In the rows, zero is written as 128.
Each run below is a few steps of one of 6 hidden systems, one row a step.
seq 1, E:
[[151 174  60 116 125 154 108 155 134 135  97 156  62  46 125 101 105  62]
 [207 144 132 111 160 153 101  74 133  74  65 160 105  94 134  98 149  67]
 [190 153 141 117 129 129 102  31 154  83 111  97 138 151 131 137 190 138]
 [110 140 110 131 146 152  92  69 135 110 185  74 148 147  84 175 165 171]
 [ 92  83 124 142 176 139 119 138  83 100 191 118 165 131  87 187 109 143]
 [136  77 188 148 129  94 165 176  91 118 148 127 167 145 138 169  93 126]
 [115 133 174 120  78  97 158 173 152 185 127 117 150 129 182 143 104 142]
 [ 82 154  85 108  86 131 116 169 155 179 107 153 109 101 163 131  94 134]]
seq 2, V, 8 rows:
[[104  87 123 119 151 133 120 143  97 102  78 202 135 137 140 107  93 116]
 [161 119 148 150  88  81 151 137 143 120  79 121  96 170 121  98 124 133]
 [114 156 145 112 145 129 130 116 180 182 128 107 109 132 121  67 149 141]
 [108 139  67 105 157 132 129 112  95 127 152 162 106 109 132  90 139 117]
 [182 121 120 166 126 129 152 141  90  85 138 117 101 119  93 120 140  91]
 [164 130 196 132 143 146 141 104 139 132 138 105 158 130 142 112 165 119]
 [107 144 109 118 102 146 130  97 115 135 155 128 162 137 167 142 166 152]
 [102 123  91 166 102 173 114 153 111 111 141 125 125 128  92 158 123 133]]
seq 3, R, 8 rows:
[[ 83 106 137 114 189 198 109 139 101 130 136 181 172  95 145 118 119 105]
 [148  94 125 145  86 107 145 136  83  74  73 174 135 165 156 135 116 123]
 [128 134 181 162  86 144 129 142 184 159  89  97 124 170 109  96 145 153]
 [ 65 134 105  93 170 152 119 112 134 170 141 160 136 129 141  68 140 143]
 [124 113  64 148 124 106 142 152  80  89 119 157  83 136  97 112 108 116]
 [178 114 186 163 147 123 149 145 141 123 118  99 109 136  87  95 128 107]
 [140 144 148 104 145 128 157  90 120 146 158 127 152 130 173  79 180 127]
 [122 150  60 149  81 151 133 133  97 112 155 124 114 121 124 140 152 132]]
seq 4, S, 8 rows:
[[126 134  90 111 102  92 131 145 134 133  66 176  82 130 155  92 101 116]
 [154 162 114 135 114 120 111 133 181 144  96 103  66 118  92 100 122 117]
 [150 145 124  94 198 123 106  87 145 128 130 132 103  94 113  96 133 102]
 [172 134  84 122 144  93 136 100  87  82 153 123 101 119 111 139 139 110]
 [174 137 149 142 126 116 133 116 128 112 172  71 136 115 110 174 140 124]
 [128 125 148 103 149 129 128 107 114 128 167 126 178 107 168 170 132 130]
 [110 120 105 136  88 128 129 147  98 114 136 138 150 128 155 184 111 138]
 [113 117 156 144 101 143 115 163 154 139  99 124 143 129 131 165  97 137]]
seq 5, E:
[[135 112 128 110 110 103 154 146 102 126  78 197 129 126 195  95 108 104]
 [162 161 127 144  64 118 128 133 173 142  69 115  81 139 129  97 138 123]
 [105 159 109 101 163 166  90  94 170 156 118 133 108 110 114  84 146 126]
 [136 116  78 122 165 125 121  86  85  75 130 157 114 139 107 107 145 123]
 [181 117 162 164 140 116 145 115 117  93 142  88 120 147  82 124 150 121]
 [127 134 171 116 149 137 146 109 132 157 184  96 167 127 149 126 159 141]
 [100 128  88 136  97 134 141 141  85 122 172 131 151 124 151 164 132 143]
 [126 113 140 166 105 159 128 182 120 121 114 129 129 118 110 157 100 112]]
seq 6, S, 8 rows:
[[ 97  99 175 142  90 115 137 136 162 151  51 156 129 209 137  63 129 170]
 [ 66 145 115 118 133 124 132 130 175 192 112 132  90 167 109  30 139 169]
 [ 98 128  85 136 183 137 142 152 114 152 145 145  70 118  70  33 124 110]
 [192 117 137 160 161 120 178 139  92 108 142 125  84 117  89  51 150  78]
 [202 157 154 133 127 129 172  87 116 120 162  95 131 126 146  79 205 102]
 [136 163  99 131 118 179 134  83 103 118 189 102 158 114 147 135 202 133]
 [115 111 115 165 123 205 112 127  83  85 162 129 172 125 113 179 153 125]
 [126  80 182 161 121 160 128 131 104  88 107 141 186 168 134 163 127 138]]
seq 7, V:
[[192 140 138 137 103 136 183 132  90 120 120 152 121 111 177  62 170  77]
 [174 175 128 153  76 184 139  99 141 126 122 102 129 124 151  94 205 110]
 [117 145 104 140 133 220  94  83 122 104 128 138 151 126 123 117 183 126]
 [122  94 113 161 134 174 109  99  85  65 118 149 152 164 101 141 152 138]
 [116  88 175 167 125 137 137 130 118 109 123 116 154 190  95 123 138 159]
 [ 71 108 155 131 127 126 147 145 134 170 142 131 154 168 133  97 133 168]
 [ 77 120  95 140 108 130 153 180 108 158 135 155 113 138 131  93 111 135]
 [135 122 132 151 117 140 152 178 121 142 100 151  98 114 122  80 111  95]]
seq 8, T (8 x 18):
[[141 121 121 123  87  92 117 128 122 101 111 128 139 130 152 201  97 140]
 [128 127 153 125 116 105 101 135 172 135 112  99 131 123 119 191  87 146]
 [102 123 129  84 148  85 105 122 155 148 117 141 135 117 148 161  81 146]
 [123 127 104 116 107  72 127 150 134 130 110 133  97 133 129 152  81 137]
 [150 134 136 118 146  81 120 139 158 136 118 110  94 110 105 138  87 118]
 [153 143 124  89 151  77 130 107 138 133 132 131 112 104 150 132 109 117]
 [159 151  93 122 105  93 131 123 123 116 138 113 103 110 133 156 122 120]
 [156 137 121 127 141 121 110 119 131 109 141 108 120 100 112 172 113 115]]
seq 9, T, 8 rows:
[[ 85  89 153  63 197  64 103 115 145 142  94 184 138 140 147 129  64 149]
 [135 126 110 127  77  26 165 158 135 144 102 124  74 164 133 114  93 149]
 [152 159 132 116 162  84 131 151 178 171 153  79  71  84  83 113  94 108]
 [158 143  95  75 178  82 136 104 102 120 149 159 108  75 165 117 115  91]
 [203 150  92 147  73 100 146 124  99  79 126 111 100 113 134 162 140 100]
 [175 151 152 128 142 149  94  90 156 109 145  82 142  94 113 185 140 116]
 [113 127 113  93 136 125 104  83 111 106 143 142 175 124 170 188 131 147]
 [113 110 116 154  79 120 118 149 120 107 123 116 137 155 115 197 101 159]]
seq 10, R (8 x 18):
[[160 112 140 187 148 149 140 126  96  88 198  62 134 138  51 164 160 127]
 [127 101 186 132 162 151 156 125  89 127 205 110 204 125 154 156 152 129]
 [107 119 122 148  59 139 161 164  81 130 155 138 181 131 189 178 131 138]
 [ 93 122 147 163  71 184 118 194 148 154  92 138 148 117 142 155  99 127]
 [ 88 110 154 105 137 155 106 142 150 148  55 194 145 131 166  96  97 121]
 [119 124 107 123  98  99 123 120 147 124  51 168  90 167 136  80 117 142]
 [124 139 121 134 146 119 118 119 170 148 104 114  73 154  74  61 133 141]
 [128 130 107 109 197 106 138 100 113 130 158 132  96 124  99  65 142 121]]
seq 11, C:
[[168 123 139 164  73 125 147 152  89  94 181  86 167 112 143 234 125 121]
 [109 133 171 126  88 157 114 159 150 158 144 105 190  99 176 217 105 138]
 [ 78 120 123 104  77 132 105 150 142 147  82 172 166 131 195 182  87 152]
 [102 120 123 130  83 108 101 169 173 142  42 152 100 145 128 140  65 143]
 [112 126 151  90 161  84 103 128 192 166  66 146  88 132 120  88  79 135]
 [133 139  96  84 162  54 128  97 141 136 110 147  72 137 128  73 115 132]
 [167 152  82 125 157  84 135 119 123 118 151 104  60 106  81  99 126 105]
 [178 144 123 115 186 118 134 103 108 107 180 107 116  81 110 128 141  89]]
seq 12, C:
[[ 99 101 203 117 168 169 116 128 141 148 137 135 195 124 149 143 121 134]
 [ 99 109 120 128  77 110 151 127 104 126 108 160 154 178 179 128 135 162]
 [ 97 135 123 164  87 142 123 183 164 163 107 106  96 142  91 115 105 143]
 [ 91 117 148  98 187 138 117 136 144 162 108 168 129 115 135  78 104 120]
 [153 120 112 125 119  91 155 118 105 110  98 160  97 156 141  71 139 118]
 [161 157 131 150 126 131 134 129 156 139 137  86  86 123  87  90 152 115]
 [123 138 118 106 181 155 119  88 117 126 163 137 140 105 130 105 157 118]
 [154 117 101 152 114 139 141 114  75  74 142 135 133 140 121 140 153 117]]

Which system made each of these runs?
seq 13, 2 rows:
[[185 140 178 123  96 105 180 120 114 135 142 116 154 131 196 110 164 109]
 [122 181 104 136  66 174 124 117 153 160 149  96 141 113 157 141 175 139]]
	V
seq 14 (2 x 18):
[[ 98 109 105 111 110 125 131 133 103 124  96 187 142 138 177 123 114 132]
 [141 128 127 157  86 118 122 154 152 123  74 124  90 151 103 113 112 129]]
	E
seq 15, 2 rows:
[[152 136 144 137  69 137 120 136 153 123  59 146 126 134 163 130 127 119]
 [107 146 123 114 117 153  89 106 184 147  81 136 119 137 128 113 132 147]]
	E
seq 16:
[[116 131 112 114 133 139 149 125  92 135 152 157 150 110 171 112 146 117]
 [154 132 113 166  73 147 138 149 107 102 111 126 116 130 125 137 137 112]]
	E
seq 17:
[[179 191 126 122 103 123 126 109 180 159 152  63 101  86 132 140 153 113]
 [129 155  98  92 173 168  85  83 127 115 157 136 146  71 142 158 140 108]]
	V
seq 18, 2 rows:
[[121 124 145  60 183  94 108  98 144 142 128 155 153  95 174 154  93 126]
 [151 141  80 118  90  62 130 124 120 104 134 111  99 123 135 186 101 137]]
	V
seq 19, 2 rows:
[[149 109 179 174 161 219 138 170 104 118 135 135 154  91 103 101 138  71]
 [170 110 161 134 106 146 155  90  94  84  79 179 163 163 185  84 178 112]]
	S
seq 20, 2 rows:
[[149 150 113 152  78 135 154 122 105 121 169  93 142 132 143 149 171 136]
 [100 136 118 147 113 190 111 149 129 135 152 116 153 105 122 166 131 130]]
	C
seq 21, 2 rows:
[[127 117  78 178 105 114 130 137 111  89 117 114  77 169  52 124 128 144]
 [151 105 185 127 214 110 132 110 135 124 156  98 129 131  76 106 126 123]]
	T
seq 22 (2 x 18):
[[160 104 120 185 124 197 127 129  67  52 136 135 150 130  97 151 162  95]
 [140  94 202 169 122 179 138 113 109  94 122 124 195 170 134 135 166 134]]
	R
seq 23, 2 rows:
[[111 110 135 158 148 168 115 156 129 120 105 139 113 134  78 102 113 119]
 [138  99 162 121 163 115 146 111 110 119 112 157 136 150 138  78 137 124]]
	R
seq 24:
[[ 81 139 113 144  79 141 124 164 132 154 169  97 158 124 136 200 113 162]
 [ 78 104 128 134 128 159 100 185 133 140 106 156 142 103 127 172  63 124]]
	V
seq 25:
[[100  87 162 122 183 105 114 107 117 114 192  94 179 149  94 206 111 171]
 [100  83 154 130 131  68 156 172  94 134 181 115 166 141 132 198  77 158]]
	E
seq 26, 2 rows:
[[106 117 106 158 156 159 135 163 105 127 152 128 102 122  72  96 123 113]
 [152  97 170 135 158 126 160 137  97 118 126 154 142 130 142  89 130 102]]
	V
seq 27 (2 x 18):
[[ 87 184  56 140  95 153 124 126 140 168 205  69 105 123  98 124 172 165]
 [ 99 107 104 143 195 198 113 164  77 106 166 157 139  75  93 135 109  82]]
	V
seq 28, 2 rows:
[[144 123 165 151 142  99 141 145 164 151 128  82  92 153  72  90 120 141]
 [127 134 144  93 188 101 155 111 126 162 163 133 124 115 146  65 139 118]]
	S
seq 29, 2 rows:
[[126 131 156 130 118 150 133 143 120 140 173  99 178 101 156 193 125 127]
 [103 122 126 125  83 141 126 148 113 132 120 150 171 122 182 180 113 137]]
	C
seq 30:
[[115 110 158 145 165 123 136 123 137 137 149  99 123 164  76  93 138 151]
 [116 110 145 123 167 106 168 128  99 143 170 137 137 142 129  81 141 133]]
	S
seq 31:
[[ 84  43 147 147 189 118 125 159  83  87 107 181 140 167  77 127  78 135]
 [148  92 190 145 104  45 185 154 134 145 107 117 117 194 131  89 115 153]]
	S
seq 32:
[[ 86 109  47 128 127  80 145 121  65 100 180 137 116 158 111 148 128 168]
 [137 103 162 181 136 116 154 198 119 135 164  80 111 123  62 150  92 117]]
	R
seq 33:
[[106 137 128 159  96 150 192 210  99 187 178 123 125 103 144  81 135 107]
 [146 143 146 154 101 198 159 172 112 148 107 159 134  91 166  74 151  74]]
	S
seq 34:
[[136 161  89 141 107 183 101 138 155 127  63 156  80 100 115  81 133  90]
 [167 123 131 121 166 150 104  76 133  85  68 166 107 135 114  72 152 100]]
	V
seq 35 (2 x 18):
[[161 144 140 144 109 167 181 141  98 142 126 153 129 113 171  38 182  85]
 [152 165 119 158  90 210 131 110 131 126 108 126 124 124 137  69 200 102]]
	C
